A hidden rule labels the rows of this table. It goes by one to three of the table's principal directions, not those with the most spread.
array([ 41., -47.,  40.,  96.,  44., -33.,  17., -15.,  29.,  35.,  46., -17.,  21.,  33.,  22., -23.,  68.,   1.,  -6.,  13.,  17., -25., -12.,  -4.,  -6.,   0.,   5., -28.,  -9., -11.,  64.]) 3
array([ 19.,  -9.,  -9., -33.,  -6., -18.,  41., -12.,  34.,   5.,  17., -27.,   5.,  10.,  -5.,  -9., -10., -14.,  20.,   4.,  21., -13.,  -8.,  21., -10.,   1.,  11.,   3.,  54.,  -9., -26.]) 4
array([-35.,  17.,   9.,  -5., -28.,  -6.,  -9., -37.,  25.,  23.,  -5., -14.,  37.,  46., -65., -20.,  22.,  29., -20., -61., -73., -39.,  24., -15.,  23.,  -3.,  14., -32.,  19.,  19., -13.]) 5
array([-16.,  43.,  -4., -29.,  -1.,  19., -11.,  36., -13.,  -8.,  -8., -15., -20.,  11.,   3., -16.,  -8., -17.,  11., -16.,   0.,  25., -14.,  17.,   7.,  -8.,  15.,  15.,  15.,   3., -17.]) 3
array([ -7.,  22., -32., -45.,  -5.,  26.,   4.,  34., -13.,  -9., -25.,  16., -10., -16.,  -2.,  -9., -42., -27.,  13.,   2.,  22.,  16., -19.,   6.,  -2.,   4.,  -2.,  44.,  41.,  -7., -33.]) 0
array([-47.,  72.,  -1., -76.,   0.,  43., -18.,  26., -24., -14.,  -9., -14.,  25.,  11., -41., -55., -36., -23.,  37., -48.,  -3., -15.,   0.,  25.,  19., -25.,  13.,  17.,  37.,  69., -14.]) 0
array([ 40.,  -1., -14.,  22., -26.,  28., -30.,   3.,  -7., -19., -32., -13.,  22.,  23.,  10.,  21.,  -9.,  44., -35., -16., -44., -12., -22., -30.,  15., -15.,  41., -28., -26., -16.,   9.]) 1
array([-57.,  47.,  63.,  16.,  40., -44., -51., -48., -20., -22.,  23., -16.,  33.,  37., -45., -35.,  42.,  46.,  -6., -44., -58., -20.,  34.,  24.,  -6., -10.,  -9., -69., -44.,  86.,   6.]) 1
array([ 47.,  29., -30.,  10., -24.,  40., -16.,  21.,  30.,   8., -34., -18.,  15.,  32., -14.,  -2., -33., -19.,   0., -21., -16.,  12., -19., -19.,  19.,  -5.,  32.,  11.,  32., -57., -58.]) 3
array([ 72., -10., -42.,  19.,  -1.,  28., -14.,  -2.,  -1., -47.,  -5.,   0.,   5.,   7.,  16.,  22., -32., -26.,  -3.,  17., -11.,  14., -44.,  23., -35.,  -8.,  14., -21., -52., -69., -23.]) 5
array([ 23.,  65.,  33.,  26., -48.,  33., -46., -12.,  52.,  45., -48., -79.,  63.,  86., -69., -47.,  -7.,  74., -19., -91., -81., -28.,   8., -57.,  54., -12.,  69., -47.,  48.,  -2., -59.]) 1
array([ 59., -13.,  19.,  58.,   4.,   4., -15., -42., -20., -24., -17., -10.,  20., -11.,  30.,  61.,  -9.,  42., -40.,  30., -32.,   7.,   4., -25., -44.,   4.,   6., -42., -91., -20.,   5.]) 0
array([-24.,  26., -30., -61.,  -9.,  23.,   7.,  39., -35., -37.,  -7.,  19., -35., -13.,  18.,  30., -15., -49.,  15.,  11.,  11.,  16.,  -1.,  22.,  18.,  -9.,   7.,  24., -13.,   5., -11.]) 5
array([ -2.,  58.,  22.,  68.,  15.,  52., -76.,  -7., -17.,  17., -34.,   2.,  56.,  29., -34., -32., -18.,  35., -34., -64., -80.,  -9.,   3., -41.,  -9., -25.,   8., -25., -67.,  19.,   6.]) 0
array([ 14.,  21.,   9., -57., -24.,  14.,  12.,  14.,   9.,   0., -13., -51.,   7.,   1.,  -6., -28., -33.,  17.,  33.,  -1.,  40.,   2., -12.,   8.,  16.,   1.,  26.,  14.,  79.,  22., -27.]) 0
array([ 28., -49.,  15.,  48.,   2., -45.,  32., -41.,   7.,   4.,   9.,  11., -26., -24.,  38.,  78.,  30.,  17., -36.,  52.,  -6.,  12.,  27., -22., -30.,  26., -15., -25., -69., -41.,   1.]) 4
array([ 31.,  -8.,  10.,  31., -46., -18.,  22., -63.,  69.,  65., -17., -41.,  40.,  27., -71.,  -4.,  20.,  24., -22., -21., -36.,   1.,  28., -35.,   6.,  35.,  10., -13.,  52., -50., -53.]) 3
array([-37., -14., -17., -20.,  21.,   7., -27.,  -9., -65., -48.,  -3.,  52.,   6., -54.,  31.,  24., -39.,  34., -27.,   7., -18., -10.,  -5.,   7., -48., -25., -37.,  10., -55.,  63.,  59.]) 1
array([ -21.,   -8.,  -15.,  -42.,    2.,   17.,   16.,  -33.,  -84.,  -57.,  -22.,   55.,  -12.,  -86.,   35.,   94.,  -52.,    1.,  -31.,   54.,  -15.,    9.,   25.,   -1.,  -73.,    9.,  -42.,   13., -108.,   32.,   16.]) 3
array([ 62., -55.,  33.,  69., -31., -34.,  23., -62.,  53.,  43., -12., -24.,  11.,  -6.,  -3.,  46.,  19.,  53., -24.,  35.,  -1.,  -5.,  36., -57.,   0.,  40.,  -1., -38., -19., -59., -28.]) 0
array([ 35., -15.,   4.,  -1.,   3.,  -3.,   1.,  -9., -31., -43.,   6., -16.,  -9., -28.,  69.,  64., -18.,  32., -21.,  36.,   2.,   9.,  -6.,   4., -34., -22.,   9., -15., -52.,  19.,  37.]) 4
array([ 65.,   3.,  15.,  73., -22.,  25., -21., -20.,  21.,  32., -33., -31.,  34.,  25., -27.,   2.,  20.,  18., -25.,  -1., -22.,  20.,  -3., -39.,  14.,  23.,  27., -19., -12., -56., -15.]) 0
array([-22.,  15.,  10., -33.,  -4., -18.,   4., -19., -10., -29.,   5., -14.,  -6.,  14., -12.,   8.,   3.,  10.,   2.,  -5., -23.,  -8.,   8.,  22., -10.,   5.,   3., -27.,  -6.,  16., -24.]) 5
array([ 36., -53., -32., -58.,   1., -19.,  68.,  20.,  10., -24.,  30., -11., -35., -17.,   7., -31.,   4., -70.,  62.,  68., 109.,  21., -56.,  73., -14.,  41.,  -6.,  37.,  96., -51., -14.]) 0
array([-25.,   9., -31., -60., -12.,  11.,  10.,  16., -13., -22.,  -1.,  25., -26., -36.,  19.,  30., -42., -23.,  12.,   7.,   9.,   4.,  13.,   9.,  -3., -17., -15.,  24., -15.,  14., -14.]) 5
array([ 54.,   1.,   0.,   8., -34.,  19.,  16.,  -3.,  19.,  14., -25., -39.,   0.,   5.,   5.,  25., -11.,   9.,  -8.,  15.,   3.,  18.,  -6., -22.,   4.,  16.,  31.,  -3.,   6., -49., -32.]) 3
array([-84.,  57.,  19.,  25.,  76.,  30., -78.,  41., -69., -32.,  37.,  41.,   8.,  12.,  20., -49.,   3., -26.,   7., -51., -37.,  -6., -10.,  39., -22., -63., -39.,  11., -54.,  94.,  88.]) 4
array([-40., -32., -20., -48.,  23.,  -3.,   9.,  46., -31., -17.,  38.,  29., -33., -46.,  37., -36.,  -5., -31.,  41.,  26.,  79.,  11., -29.,  49.,  -1., -17., -36.,  58.,  56.,  46.,  73.]) 0
array([-14.,  22., -40., -13.,  35.,  20., -38.,  25., -42., -62.,   3.,  46.,  -5.,   5.,  -4., -15., -15., -52.,  11.,  -5., -10.,  10., -35.,  47., -17., -14., -13.,   2., -39.,  -4.,  -5.]) 1
array([  8., -31.,  29.,  20.,   7., -48.,  18., -57.,  -4.,  -7.,  12.,   6.,  -8., -44.,  38.,  77.,   3.,  45., -31.,  40.,  -9.,  -2.,  50., -21., -38.,   4., -24., -32., -81.,  22.,  12.]) 4
array([  9.,  13.,   9., -11., -30.,  14.,  14., -18.,   6.,  15., -22., -19.,  13.,  -3.,   3.,  38., -18.,  33., -24., -13., -34., -19.,  27., -41.,   3.,  -8.,  24., -16., -34.,  10., -13.]) 4
array([-40.,   7.,  -1.,   4.,  12.,  34., -12.,   8., -31.,  19.,  -6.,  42.,  13., -37.,  -1.,  -7., -20.,  -9.,  -6., -12.,  -5.,  -9.,  16., -20., -10., -15., -32.,  35., -29.,  42.,  47.]) 3
array([ 34.,   3., -43., -57., -19.,   7.,   8.,  23.,  29., -29.,  10., -31.,  -8.,  21., -14., -35., -26., -41.,  48.,   2.,  41.,  17., -46.,  55.,  12.,  -2.,  19.,  16.,  89., -39., -45.]) 5
array([ -2.,  53.,  40.,  23., -38.,  44., -32., -38., -20.,  22., -59., -23.,  42.,   0., -22.,  49., -27.,  73., -53., -37., -89., -14.,  54., -78.,   1.,  -6.,  23., -34., -82.,  30., -18.]) 3
array([  7., -15.,  41.,  42.,  31., -52.,  -1., -55.,   6., -17.,  29., -12.,  21.,  34., -29.,  -7.,  55.,   5.,   1.,  14., -14., -14.,  11.,  27., -18.,  26., -11., -55., -13.,   1.,  -8.]) 1
array([ -3.,  32., -19., -26., -13.,  22.,  -9.,   7.,   1.,  -7., -20.,  -1.,  10.,  13., -26.,  -5., -20., -17.,   3., -20., -18.,   3.,  -2.,   1.,  11.,  -2.,  12.,   7.,  15.,  -7., -37.]) 4
array([ 60.,  37., -11.,  50., -36.,  15., -37., -11.,  90.,  35., -27., -59.,  44.,  96., -64., -40.,  -6.,  19.,  -7., -70., -66.,  -7., -16., -27.,  35.,  -4.,  52., -38.,  59., -81., -94.]) 5
array([-48., -28., -15., -45.,  16., -43.,  38., -22., -10.,  -5.,  22.,  45., -17., -43., -16.,   3.,   6., -33.,  14.,  30.,  36.,   3.,  18.,  32., -24.,  25., -50.,  33.,  30.,  23.,  -1.]) 3
array([  2.,   5.,  21.,  -8.,  42.,  -8.,  23.,  -1., -18., -22.,  41.,  -7.,  -7.,  -4.,   5., -20.,  15., -63.,  46.,  34.,  51.,   9.,  -8.,  58., -28.,  10., -19.,   2.,  -5.,   9.,   8.]) 3
array([ 72.,   5., -22.,  11., -21.,  44., -29.,   7., -13., -30., -39., -12.,  16., -24.,  53.,  55., -60.,  49., -32.,   8., -17.,   3., -14., -40.,  -8., -35.,  38., -18., -72.,  -7.,   5.]) 1
array([-10., -16.,   1., -62., -15., -42.,  47., -19.,   7., -14.,   2.,  -1., -38., -34.,   0.,  29.,  -7.,  -7.,  23.,  46.,  44.,  13.,  24.,  18.,  -6.,  36., -15.,   2.,  19.,  -7., -54.]) 2
array([ -1.,   7.,   7.,  30.,  36.,  -4., -22.,  17.,   1., -11.,  36.,  -9.,  -2.,  27.,  21., -26.,  14., -23.,  15., -10.,   3.,   7., -23.,  35., -14., -25.,  -9.,   2.,  15.,   6.,  29.]) 4
array([-43.,  21., -21.,  18.,  15.,  41., -35.,  56., -20.,  23., -12.,  48., -11., -11.,  18., -20., -16., -13., -12., -36., -15.,   2.,  -5., -27.,  17., -33., -15.,  45., -16.,  19.,  41.]) 3
array([ 19.,  22.,  48.,  13.,  12.,  -4.,  -1., -50., -25., -27.,   8., -36.,  21.,   0.,   5.,  35.,   1.,  16.,  -5.,  19., -22.,   0.,  24.,  11., -43.,   4.,   0., -46., -67.,  24.,  -4.]) 3
array([ 15., -39.,  10.,  -9.,  20., -40.,  22., -32., -26., -47.,  24.,   5., -21., -33.,  35.,  39.,   7.,   9.,   1.,  57.,  26.,   7.,  -2.,  33., -45.,  16., -20., -26., -47.,   5.,  13.]) 1
array([ 20., -29., -36., -50.,   5., -16.,  43.,  21.,  21., -13.,  32., -11., -17.,   0.,  -5., -40.,   3., -64.,  51.,  30.,  77.,  17., -46.,  66.,  -3.,  15.,  -3.,  38., 102., -30.,  -9.]) 4
array([ 64., -74.,  10.,  64.,  -6., -62.,  15., -34.,  86.,  28.,  24., -32.,  24.,  53.,  -8., -25.,  44.,  46.,  -1.,   3.,  14., -38., -18., -14.,  26.,  14.,  21., -46.,  71., -51.,  -8.]) 1
array([ -2., -40., -65., -58., -14.,  16.,  40.,  85.,  -5.,   2.,   6.,  34., -73., -57.,  71.,  10., -27., -49.,  25.,  41.,  88.,  34., -39.,  14.,  18., -11.,  -7.,  85.,  53., -29.,  32.]) 4
array([ 100.,   41.,   69.,  127.,  -20.,   20.,  -37.,  -33.,   58.,   57.,  -27., -103.,   52.,   89.,   -5.,   13.,   39.,   75.,  -52.,  -46.,  -85.,   -2.,   13.,  -76.,   20.,  -10.,   81.,  -88.,  -64.,  -54.,  -25.]) 3
array([  4., -11., -40., -18.,  24.,  19.,  16.,  61.,   0., -10.,  24.,  23., -24.,   2.,  35., -28., -10., -64.,  32.,   6.,  48.,  -3., -45.,  32.,   6., -21.,   2.,  40.,  31., -16.,  24.]) 4
array([ -7., -32., -13.,  12.,  -2., -36.,  19., -28.,  43.,  26.,  27.,  11.,  11.,  13., -27., -11.,  30., -10.,  -3., -12.,  -8., -20.,  13.,   5.,   8.,   2., -12.,  -6.,  26., -13.,   4.]) 5
array([  2.,  25.,  17.,  57.,  15.,  12., -52., -11.,   4.,   4., -14.,   4.,  42.,  50., -47., -39.,  21.,  15., -13., -42., -51., -20.,  -3., -16.,  18.,  -1.,  11., -38., -23.,  -2., -10.]) 2
array([-30.,   6., -38.,  34.,  34.,  57., -35.,  59., -20.,  18.,  14.,  64.,  13.,  -8.,  24., -32., -14., -49.,  -2., -40.,  -8., -20., -19., -12.,  12., -57., -20.,  50., -27.,  25.,  84.]) 4
array([ 28.,  18.,  -6.,  12.,   8.,  17., -16.,   0.,  18.,  -8.,   8.,  -7.,  14.,   7.,   9.,   5., -29., -19.,  15.,  -8.,  -2.,  -5.,   5.,   1.,  -3., -27.,   4., -10., -25.,  -6., -16.]) 3
array([ 42.,  55.,  16.,  55.,  11.,  63., -47.,  17.,  17.,  16., -23., -35.,  62.,  73., -47., -70., -14., -16.,  16., -54., -30., -19., -32., -13.,  18., -11.,  36., -17.,  21., -23., -28.]) 0
array([-14.,  31.,  -8., -35.,  -9.,  41.,  -4.,  24., -11.,   6., -17.,  -4.,   9.,  -6., -13., -25., -39., -14.,  19., -18.,  10.,  -2.,  -6.,  -2.,   6.,  -8.,   2.,  30.,  31.,  18., -10.]) 0
array([ -5.,  83., -36., -29., -29.,  73., -60.,  55., -12., -17., -41., -23.,  21.,  51., -16., -21., -37.,   3., -14., -80., -68.,   1., -30., -10.,  42., -52.,  59.,   4.,  13.,  11., -18.]) 5
array([-63.,  13.,  32.,  13.,  -4., -23., -22.,   5.,  -6.,  31., -12.,   6.,  -6.,  16., -19., -18.,  41.,  52., -27., -35., -35.,  -7.,  25., -31.,  35.,   5.,   0.,  -6.,  16.,  41.,  18.]) 1
array([ 16.,  -4., -35.,  26.,  12.,  -1., -11.,  55.,  24.,   7.,   2.,  15., -11.,  54., -10., -45.,  49., -41.,   2., -22.,   7.,   3., -45.,  10.,  54.,  -2.,  37.,   4.,  34., -49.,  -2.]) 1
array([ -5.,  -1.,  -5., -50.,   4.,   1.,  30.,   2., -43., -37.,  -4.,  17., -26., -45.,  28.,  41., -19., -17.,   6.,  43.,  28.,   8.,   7.,  15., -23.,  10.,  -5.,   5., -51.,  17.,  -2.]) 0
array([-84.,  11.,   7., -70.,  17.,   6.,  -8.,   0., -81., -45.,  16.,  34.,  -5., -57.,  34.,  22., -26.,  25.,  -7.,  -3., -10., -20.,  21.,  21., -30., -38., -34.,  15., -45., 123.,  82.]) 5
array([ 29.,  -5.,   6.,  22.,   4.,  -2.,   0.,  28.,  26.,  19.,   7., -22., -14.,  12.,  23., -18.,   9.,   2.,  12.,   2.,  29.,  11., -15.,  -6.,  19.,  -7.,  19.,   1.,  17., -22.,   1.]) 0
array([-88., -27.,  20., -50.,  42., -57.,   9., -12., -51., -33.,  43.,  46., -36., -66.,  25.,   1.,   8.,   5.,  20.,  38.,  47.,   6.,  24.,  48., -35.,   4., -74.,  25.,   7.,  89.,  53.]) 2
array([  0.,   7., -34.,   0.,   0.,  44., -32.,  58., -40., -24., -23.,  36., -22., -23.,  62.,  34., -28.,   7., -25.,  -3., -10.,   7., -19., -26.,  16., -40.,  16.,  21., -56.,  10.,  44.]) 1
array([-31.,   1., -19., -38., -15.,  27., -24.,  27., -20.,  -8.,  -9.,  16.,  10., -10., -10., -30., -16.,  12.,  10., -25.,   5., -17., -12.,   0.,  34., -22.,   3.,  19.,  29.,  43.,  39.]) 1
array([ 58., -16.,  -2.,  27., -33.,  16., -30., -33.,   9., -10., -28., -17.,  22., -14., -15.,  18., -24.,  38.,  -7.,  15.,  -6.,  15.,   2., -21.,   0.,  12.,   6., -29., -32., -37., -21.]) 2
array([ 13., -39.,  14.,  33.,  -4., -26.,  23., -36.,  27.,  34.,  10.,  -3.,  19.,   2., -21.,  -7.,  32.,  18., -12.,   7.,   1., -17.,  11., -16.,  -1.,  21.,  -6., -13.,  10., -12.,  15.]) 3
array([ 46., -40., -72., -74., -38.,   9.,  50.,  25.,  10., -35.,  -7.,   6., -41., -33.,  24.,  30., -41., -49.,  27.,  52.,  62.,  25., -41.,  34.,  -5.,  18.,   8.,  39.,  49., -70., -40.]) 5
array([  0.,  -4., -31., -28.,   7.,  37.,   7.,  47., -38., -20.,  -4.,  35., -19., -35.,  29.,   6., -15., -49.,  18.,  26.,  45.,   9., -18.,  10.,  13.,  -9.,  -1.,  37., -21.,   5.,  32.]) 2
array([ 12., -23., -35.,  16., -19.,  13.,  -9.,  13.,   1.,   2., -22.,  25.,   1.,   2.,   9.,  18.,  -1.,  15., -33.,  -8., -25.,  -6., -17., -28.,  13.,  -5.,  12.,   7.,  -6., -28.,  14.]) 5
array([-14.,  19.,  25., -14., -26.,  -2.,   3.,  19.,  19.,  40., -21., -30.,  -9.,   8.,  -8., -17.,  10.,  40.,  -1., -22.,   5.,   0.,  18., -36.,  46.,   4.,  29.,  -1.,  30.,  17., -14.]) 2
Here are more rows. What is the label of each one?
array([ -1.,  -2.,  14.,  41.,  -4., -21., -15., -19.,  24.,  18.,  -5.,   0.,  -2.,  20., -15.,   8.,  19.,  21., -17., -10., -30.,   4.,  17., -20.,   5.,  13.,  -6., -20.,  -9., -27., -26.]): 1
array([-13., -18., -16., -36.,  43., -20., -14.,  36., -59., -74.,  40.,  36., -47., -57.,  84.,  31.,  -1., -18.,  19.,  48.,  57.,  21., -12.,  51.,  -9., -39., -17.,   3., -71.,  58.,  73.]): 1
array([  9.,  15.,  29.,  47.,  -6.,  11., -21.,  -8., -17.,  11., -19., -11.,   4.,   2.,  20.,  44.,  17.,  29., -37.,   2., -35.,  14.,  23., -38.,   4.,  -2.,  10., -12., -48.,   4.,  18.]): 3
array([-19.,  -4.,   3., -20.,   5., -25.,  10., -49., -13., -30.,  21.,   4.,  17.,  -2., -12.,  29.,   6.,   3., -11.,   1., -33., -19.,  20.,  24., -31.,  -5., -15., -26., -26.,  31.,   6.]): 5
array([ 84.,  36., -13.,  43., -35.,  32., -37.,   3.,  80.,  23., -19., -76.,  63., 106., -58., -51.,   9.,   0.,   8., -65., -42., -14., -32., -13.,  61., -18.,  77., -38.,  74., -65., -59.]): 5
array([-48.,  -3.,   4., -51.,  34., -20.,  27., -17., -37., -34.,  49.,  23.,  -4., -32.,   5.,   4.,  11., -49.,  29.,  22.,  27., -12.,  18.,  59., -28., -11., -36.,   9., -19.,  67.,  44.]): 4
array([-49., -29.,  18., -25.,  14., -49.,  48., -23., -26.,  -2.,  17.,  33., -39., -45.,  14.,  41.,  26., -12.,  -3.,  51.,  28.,  10.,  35.,  12., -25.,  37., -44.,  18.,  -6.,  21.,   7.]): 3
array([ 121.,   18.,    9.,  127.,  -26.,   57.,  -50.,    9.,   67.,   60.,  -53.,  -49.,   46.,   71.,   -6.,    1.,    0.,   30.,  -39.,  -34.,  -53.,   11.,  -19.,  -88.,   34.,   -3.,   62.,  -33.,  -27., -114.,  -42.]): 0
array([ 31.,  40.,  25.,  39.,   2.,  28., -40.,   9.,  12.,   5., -15., -40.,  34.,  46.,  -1., -17.,  -9.,  28.,  -5., -37., -32., -13.,  -5., -24.,  19., -25.,  38., -30.,  -8.,   7.,  -9.]): 0
array([ 12.,   7., -18.,   8.,   0.,  22.,  -6.,  17.,  27.,  26.,  -6.,  -5.,  26.,  26., -32., -60., -13., -13.,  13., -33.,   3., -11., -29.,  -1.,  10.,  -4.,  11.,  17.,  54., -19., -13.]): 3
array([ 46., -58.,  -8.,   9., -76., -27.,  46., -39.,  71.,  46., -29., -29.,  -4.,  18., -41.,  25.,  21.,  34., -14.,  19.,   0.,  -4.,  12., -44.,  36.,  59.,  21., -14.,  69., -93., -65.]): 1
array([  6., -64.,  37.,  52.,  43., -67.,  11., -60.,  -7., -33.,  47.,  19.,  -2.,  -3.,  13.,  19.,  44.,  13.,   0.,  49.,   7., -22.,   8.,  30., -47.,  26., -42., -54., -51.,  -3.,  26.]): 1
array([ -3.,  -2.,   7.,  30.,   6.,  -7.,  26.,  11.,  30.,  50.,   1.,  -1., -12.,  20., -17., -26.,  26., -27.,   2.,  -5.,   8.,   8.,  -3., -11.,   3.,  26.,  -3.,  20.,  35., -43., -22.]): 3
array([-27.,   2.,  -5.,  33.,  33.,   5., -15.,  -9.,  -9.,  -1.,  22.,  32.,  22.,  21., -24., -26.,  19., -36.,  -4., -23., -32., -17.,  -7.,  20., -22.,  -8., -27.,   0., -16.,   5.,  27.]): 4
array([ 77.,  24.,  52.,  56.,  -2.,  -1.,  -7., -69.,  34.,   2.,  -3., -84.,  74.,  77., -65., -31.,  25.,  22.,   2., -17., -41., -19.,  -8.,   7., -17.,  25.,  44., -81.,  -3., -32., -51.]): 3
array([ 21., -50., -16.,  -2.,   4., -23.,  33.,  -6.,   4.,  -3.,  12.,  16., -17., -39.,  42.,  34.,  -7.,  -1.,  -4.,  45.,  40.,   6.,  -4.,   2., -23.,   6., -18.,  21.,   9., -11.,  21.]): 4
array([-53.,  33.,  -2., -29., -18.,  12., -27.,  11., -20.,   1., -14.,   8.,  -9., -11.,   5.,  17., -14.,  33., -22., -37., -44.,   0.,  26., -20.,  16., -29.,   1.,   4., -24.,  48.,  14.]): 5
array([ -9.,   5.,  -4.,  71.,  -8.,  31., -31.,  23.,  26.,  65., -24.,  29.,  14.,  17., -11., -16.,   9.,  16., -35., -50., -46., -16.,  13., -70.,  35., -15.,   5.,  10., -28., -23.,  18.]): 0
array([ 57.,  -1.,  45.,   5., -16., -27.,  26., -54.,   8., -17., -11., -58.,  -1.,  -6.,  12.,  59.,  -5.,  35.,  -2.,  51.,  10.,  19.,  26.,  -6., -29.,  36.,  14., -44., -23., -23., -57.]): 0
array([-72.,  32.,  39., -15.,  52., -15., -22.,   6., -56., -24.,  34.,  26., -25., -45.,  41.,  10.,   0.,   4.,   7.,   2.,   3.,   6.,  39.,  21., -28., -34., -39.,  -5., -92.,  98.,  55.]): 0
array([-62.,  -2.,  -6., -62.,  12.,  -6.,   2.,   5., -39., -33.,  11.,  33., -12., -23., -10., -25., -13.,   0.,  19.,  -5.,   7., -23.,  -3.,  31., -11.,  -3., -23.,   1., -10.,  53.,  18.]): 1
array([-42.,  24.,  -3., -50., -11., -10., -19.,  -3.,  -2., -15.,   0.,  -4.,   2.,   3., -23., -20., -15.,  24.,   8., -32., -18., -10.,  10.,  14.,  14., -16.,   0.,  -8.,  21.,  44., -13.]): 1
array([  48.,   18.,   25.,   -9.,  -60.,  -36.,   20.,  -73.,   80.,   34.,  -28.,  -84.,   61.,   81., -119.,  -30.,   47.,   30.,    2.,  -29.,  -33.,  -15.,   23.,  -12.,   56.,   55.,   61.,  -61.,   97.,  -42., -110.]): 1
array([ -96.,  -17.,  -53., -118.,   -2.,  -16.,   44.,   24.,  -46.,  -39.,   21.,   69.,  -49.,  -54.,   16.,   28.,  -15.,  -48.,   13.,   15.,   22.,  -12.,   10.,   43.,   -4.,  -10.,  -40.,   55.,   22.,   56.,   28.]): 5
array([  5.,  34.,  -7., -10.,  -5.,  24., -15.,   5.,  15.,   6.,  -2., -18.,  14.,   6.,   1.,  -5., -38.,  -2.,   6., -29., -16.,   2.,   3.,  -2.,  -7., -30.,   6.,   8.,   7.,   9., -16.]): 4
array([  4.,  -2.,  11.,  68., -30.,  25., -29., -18.,  12.,  47., -33.,  -4.,  32.,  25., -17.,  14.,  14.,  60., -61., -45., -81., -17.,  13., -70.,  12.,  -7.,  16., -17., -30., -15.,  25.]): 4
array([ -3.,  -6.,  27.,  72.,  28., -13.,  -2.,   0.,  -1.,  37.,  -7.,  22.,   1.,   6.,   1.,   1.,  41.,  -3., -24.,  11.,  -3.,  11.,  11., -32.,  -1.,  24., -14.,   9., -12., -16.,  11.]): 0
array([ -2.,  12., -41., -28., -39.,  27.,  -3.,  11.,  23.,  15., -24.,   4.,   7.,   9., -32.,  -8., -24., -11.,  -4., -31., -22.,   0.,  -4., -13.,  23.,  -4.,  13.,  20.,  33., -29., -33.]): 5
array([  2.,  -3.,   9.,   5.,  29., -51.,  19., -31.,  46.,   4.,  49., -17.,   7.,  39., -47., -48.,  42., -48.,  37.,  -4.,  16.,  -2.,   0.,  57.,  -8.,  16., -11., -25.,  38., -20., -37.]): 4
array([ 59., -77., -30., -14., -22., -57.,  69., -65.,  63.,  -3.,  21., -13.,  13.,  12., -50.,  -1.,  18., -31.,  23.,  49.,  40.,  -9., -19.,  40., -22.,  61., -10., -11.,  89., -85., -62.]): 5
array([-21., -48., -50., -70.,  15., -21.,  34.,   3., -26., -65.,  50.,  45., -35., -41.,  25.,  20.,  -8., -70.,  40.,  48.,  53.,  -3., -18.,  77., -25.,  -6., -40.,  22.,   4.,   7.,  30.]): 5
